In the data rows, the value 128 means zero.
Here is a table of points, one per row:
ndarray[ 98 174 105 121 139 122 251 147 128 144 183 100 150 113 130  86 149 100
        126 136  68  95 109  80 158 195 193 116 175 116 144 132  99 109  75 135
         58  76  95 129 124 101 120 194 110 181 127 137]
ndarray[164 156  93 201 119 119 105 186 125 120 173 181 104  54  82 112 153 122
        112  71 182 158 124 114  98 100 179  72  84 101 173  82 139 121  72 132
        154 163  60 136 125 151 174 124  99 155  63  83]
ndarray[136 115 118 181 203 179  98 113 113 163 147 112  73 203  84 137  77 148
         78  23  89 152 143  83  92 136  51 107 168 137 107 231 188 146 116 140
        155 100 132 192 136  97  81 104  84 109 142  74]
ndarray[ 94 113  77  97 112 112 143 200 163 130 112 143 164 109  50  93 131  67
        155 115 123 128 138  95 139 135  52 100 155 125 110 109 180 185 167  77
        123 143 128  74 141 142 114  47 137 142 156 141]
ndarray[128 110 174  63 148 166 117 120 104 107  65  89  98  52 109 106 180 160
         93 192 196 147  86 112 156 162  54 152 118 153 195 100 170 123 126  84
         73 130 137 129 146   0  92  84 115 140 147 112]
ndarray[105 119 111 172  84 133  59  71  69 131 172 114 130 104 159  49 100 134
         85 137 106 114 105 174  72 150 162 114  59 102 169 205 116 194 156 174
        101  39 177 178  71 163 102 169 102 104 143 181]
ndarray[152 157 207  91  44 195 157  68 166 153 119 116 174 114   6 146  94 115
         78  79  75  50  96 172 191 125 195 133 161 135  91 152  66 111 184 144
        111 107 128 126 182 112 126  93  97  79 113  80]
ndarray[160 118 156 136  76 100 122 140 117 132  87  37  91  57 156 105  97 165
        169   0 101 187 183 136 179 180 133  77 115 186 108  77 118  80 139 115
        122  68 113  80 149 191 166 143 156 117  58 104]
ndarray[ 83 104 159 154 167 158 154 111 112 137 143 218 130 118 108 147 127 125
         89 114 179 106 196 167 110 187  93  95  84 169 145   0  82 125 117 152
        139 168 134  81 135  98  94  99 126 123 143 109]
ndarray[140 137 148 139  89 105 130 153 151 136  94 123 146  93 157  62 194 149
        134 168  93  93 177 112 144 158 101 211 141  67 145 162 204 149  64  80
        173 121 106 157 138 139 187 123 104 107  80 167]
ndarray[115 157 100 128 126 163 139 122 120 128  61 112 127 187  79  92 117 178
        160 107 144 150 121 143 139 111 237 190 130 223 143  57 164 172 154 109
        146 176 107 119  67 189 166 101 157 197  60 172]
ndarray[109 162 175 216 109 144 148 119 159 141 154 101  97 135 130 240  52  71
        146 224 169 120 164  92 201 167  54 148 177 109 107  71 119 146 151 223
        144 116 164 111 120  32 163 155 111 196 119 139]
ndarray[ 89 100  94 137 207 154 136  58  70 136 115  93 161 149 179 162 134 118
         67 132 124 127 123 150 162  48  91 127 204 154 187 180 117  99  82  90
         59  61 138 122 131 242 189 166 108 123 164  60]
ndarray[ 87 173 137 126  74 152 193 128 107 136  58 181  96 120 181 181 111 117
        128 127 195 176  85 133  53 124  48 180 119 147 165 117 100 136  75 155
         45  79  98 174 144 175  69 105 116 149 208 159]
ndarray[166 128 121  58 118 169 149  69 109 154 100 163 159 181 125  94 131 148
        205  92 175 124 153 109  88 114 113  80 170  72 164 199 105 183 111 160
        120  81 134 133 118 144 152 160 123 136 141 177]
ndarray[ 97 102 192 175 205 145 100  80 121  96 121  57 153  87   7 106 146 152
        195 133  92 196 104 114  92 129 101 223 103  97 125 122 133 135 119 105
        166 123  92  63 139 160 145 174 149 114  95 167]
ndarray[153  85 106 131 166 126 176 143 134 151 141 172 175  49 150 170  94 128
        108 119 150 131 110  77 184 129 126 164  67  67  79  14  57 142 154  76
        170 138 156 171  84  92 115 199 155 108 138  80]
ndarray[172 113  76  92 133 134 143 141 111 122 247 140 163 159 175 191 169 103
        109 233 126 124 161 105 100 100 152 161 115 208 101 167 125 141 137 101
        131 144 116 176 148  66  44  49 178  73  75 135]
ndarray[ 38 114 113 119 150 102 139 146 148  83 181 157 146 165 153  57 165 128
        142  57 225  73 111 145 120 131  72 156 132 163  51  84 135 106 126 155
        105 134  92 174 144  85 106 150 118 110 119 145]
ndarray[148 132 168  87 196  97 205 138 137 138  77 180  76   9 183 137 150 101
        103 108 142  72 149 151 149 118 133 108 161 129 103 106 128 184 132 160
        115 177 155 159  95 116 131 126 127  22 129 126]
ndarray[125  94  89 127 152 110  33 146 146 137 107 104  82  88  95 101  95 174
        182 167  80 184 143 137 152 142 188 103 196 115 111  58  59 101 110 168
        126 199 129  56 214 176 120 132  97  57 114 156]
ndarray[159  73  66 192 132 148  87 117 130 123  80  58 132 154 168 110 105 135
        170 140 128 124 116 154 109 132 142 163 113 151 119 119 188  81 100 161
        152 166 123  78 134 200  72  82 139 149  74 136]
ndarray[126 192 124 155 102  35 108 118 101 115 148  60 135 172 175 255 183 111
        165  60  63 117  73 106 209 140  53 100 134  98 155 183 148 125 126 234
         85 153 133 135  96  13 124  58 113 152 158  65]
ndarray[122 137  77  86 139 145 128 144 113 109  85 118 109 197 176 194  75  99
         74 172 204 135 108  77  69 151 185 130  94 120 120 164 131 122 121 164
        137 104  88 138 118 180 239 160 159  86 192  97]
ndarray[145 147  70 104  92  89 114  71 109 115 126 160 103 161  96 205 116 153
        144  96 255 130 108 199  56 128 192 173 184  96 163 169 140 113 148  90
        128  61 184 135 105  79  80  76 148 128 178  82]
ndarray[ 99 154  78 147 153 124 122 117 178 154 144 141 135 104 128  77 124 153
        185 119 149  80 159 119 133  42 169 163  49 136 118 206 124  83 144 162
        103 103  75 130  75  93  97 175 122 149 169  87]
ndarray[131  69 118 123  68  61 139  26 191 121  85  88 120 168  96  52  73 117
        118 178  59 209 130 175 113 125  72  92 120 138 109 182  85  99 116  45
        162 153  53 129  96 117 113 117 137 208  89 134]
ndarray[151 123 143 167 171  97  99 113 170 148 192 197 115 153 150 113 165 120
        140  75  92 152 131  95 118 136 189 128 120 110 127 114 156  57 140  50
        150 123 130  78 195 197 198  72 107 208 126 255]
ndarray[192 136 145 128 157  96 176 210 140 125 179 150 169 116 108 101 135 184
         50 116 155 112 155 139 143 143  82 113 180 114 125 104 114 127 168 158
         89 224 103 167 119 152 105 177 187 113 122 131]
ndarray[130  67 139  73  92 122 139 136 134 116 103  88  87 150 130 184 175 141
        171 108  36 151 160 183 101 117  91 133  84 163 128 133 146  53 133 101
         95 195 136 139  34 191  99 137  73 124  27 100]
ndarray[ 97 130 235  89  72 115 125 197 147 101 150 203 181 192 159 166  83 113
         94 185 124 151 151 100 177 105 186  31 116 124 164 100 108 115 159 120
        109 119  79 120  98 118  53 153  92  82 172 104]
ndarray[213 105 180  77 112  95  56 148 107 143 138  64 111  85 107 117 153 101
        101  76  83 153 126 152 144  84 125 178 159 151  72 104  56 136  79  91
        216 121  74  67  59 161 139  82 109 140 122 228]
ndarray[106 156 143  42 154  96 126 149 133 126  95 146 118 131 119  68 126  96
         98 162 167 168 114 126 125 107 152 135  88 114  88 171 159 157 147 165
         91  68 208 126 179 135 163 204 156 167 128  82]
ndarray[156 114  92  85 114  81 127 113  98  95 182 200  73 154  84 143 137 133
        134 186  87  55 115  88 172 140  94 135 116  92 103  31 146 162 154 174
        145 127 137 142 146 188 115  91 202  60 169 120]
ndarray[ 88 123 111 110 130 140 188  69 148 115 231 159 124 107 219 113  72 171
        103 116 112 157 117 137 114  63 120 138 141  99 168 129 147 210  80 142
        139 158 203  99 117  99 147 175  98  95 187 107]
ndarray[104 151 171 202 108 151 115 175  60 121  53 152 104 184 153 126 168  62
         42  41 136  88 125 105 152  97 134 113 158  89 140 153 149 163 138  88
        130 172 132 135 154  32  72 167 208 117 113 114]
ndarray[137 161  70  96 125 221   8 125 151 103 131 169 114 160 209 157 139 136
        145 153  92 151 143 154 166 145 115  69  61 121 136 174 139  91  95  82
        161  87 191  91 108 126 166 106 138 116 142 135]
ndarray[132 163 122 199 129 164 155 114 132 131 105  60 150 214 146 160 121 148
        149 144 181 107 113 118  93 111 173  84  74 147  73 194 162 171 139  82
         89 105 156 111 144 215  84 194  75 109 190 115]
ndarray[148 133 193 121 197 108 134 142 101 138 129 107 142  90  64 174  67 141
        130 229 126  53 122 185 200 131 170  81 132 109 191 159 125 152 162 138
         89 138  39  92 173  45 141 122  99 159  98 194]
ndarray[ 94  92  97 117  90 183  92 142  99 143  86 161 178  77 147  77 208 159
        157 164 120 139 135 180  90 122 154 178 141  87 115 120 145 151 159 205
        200 143  99 109 173 178 208 147 153 191  93 155]
ndarray[118 137 121 104 129 148  99 139 177 130 189  65 142  88 150 102 151  93
        112 118 127 118 131  40 109 145 123  97 159 137 163 133 106 138 148 105
        197 156 208 244 137 178  78 124 151 149 128 109]
ndarray[147 153 118 136 155 124 255 209 117 130 131 167 150 143 140  69 143  97
        162 159  74  90  86 155  76 164  50 112 108 156 117 102 107  21 187 130
        166 143 181 142 156  76 165 117 102  93 154 108]
ndarray[147 125 174 199  62  76   7 129 156 128  86  98 116 161  81 164 119 140
        195 191 100 157 103 115  55 135 204 141 139 175  84 137 120  87  99  82
        134 141 178 151 136  92 188  72 169 168 139 141]
Along one direction, these points spread out more than along any other. How far along it is each point below, from 0 to 99? 50 is the average, and the first point above lies past it. One standard deviation of the points above along it is 16.
ndarray[148 132 168  87 196  97 205 138 137 138  77 180  76   9 183 137 150 101
        103 108 142  72 149 151 149 118 133 108 161 129 103 106 128 184 132 160
        115 177 155 159  95 116 131 126 127  22 129 126] 69
ndarray[145 147  70 104  92  89 114  71 109 115 126 160 103 161  96 205 116 153
        144  96 255 130 108 199  56 128 192 173 184  96 163 169 140 113 148  90
        128  61 184 135 105  79  80  76 148 128 178  82] 61
ndarray[152 157 207  91  44 195 157  68 166 153 119 116 174 114   6 146  94 115
         78  79  75  50  96 172 191 125 195 133 161 135  91 152  66 111 184 144
        111 107 128 126 182 112 126  93  97  79 113  80] 53
ndarray[ 83 104 159 154 167 158 154 111 112 137 143 218 130 118 108 147 127 125
         89 114 179 106 196 167 110 187  93  95  84 169 145   0  82 125 117 152
        139 168 134  81 135  98  94  99 126 123 143 109] 62
ndarray[106 156 143  42 154  96 126 149 133 126  95 146 118 131 119  68 126  96
         98 162 167 168 114 126 125 107 152 135  88 114  88 171 159 157 147 165
         91  68 208 126 179 135 163 204 156 167 128  82] 57
ndarray[148 133 193 121 197 108 134 142 101 138 129 107 142  90  64 174  67 141
        130 229 126  53 122 185 200 131 170  81 132 109 191 159 125 152 162 138
         89 138  39  92 173  45 141 122  99 159  98 194] 54
ndarray[115 157 100 128 126 163 139 122 120 128  61 112 127 187  79  92 117 178
        160 107 144 150 121 143 139 111 237 190 130 223 143  57 164 172 154 109
        146 176 107 119  67 189 166 101 157 197  60 172] 24
ndarray[ 89 100  94 137 207 154 136  58  70 136 115  93 161 149 179 162 134 118
         67 132 124 127 123 150 162  48  91 127 204 154 187 180 117  99  82  90
         59  61 138 122 131 242 189 166 108 123 164  60] 55
ndarray[160 118 156 136  76 100 122 140 117 132  87  37  91  57 156 105  97 165
        169   0 101 187 183 136 179 180 133  77 115 186 108  77 118  80 139 115
        122  68 113  80 149 191 166 143 156 117  58 104] 26
ndarray[159  73  66 192 132 148  87 117 130 123  80  58 132 154 168 110 105 135
        170 140 128 124 116 154 109 132 142 163 113 151 119 119 188  81 100 161
        152 166 123  78 134 200  72  82 139 149  74 136] 27
ndarray[ 97 130 235  89  72 115 125 197 147 101 150 203 181 192 159 166  83 113
         94 185 124 151 151 100 177 105 186  31 116 124 164 100 108 115 159 120
        109 119  79 120  98 118  53 153  92  82 172 104] 69
ndarray[ 98 174 105 121 139 122 251 147 128 144 183 100 150 113 130  86 149 100
        126 136  68  95 109  80 158 195 193 116 175 116 144 132  99 109  75 135
         58  76  95 129 124 101 120 194 110 181 127 137] 60
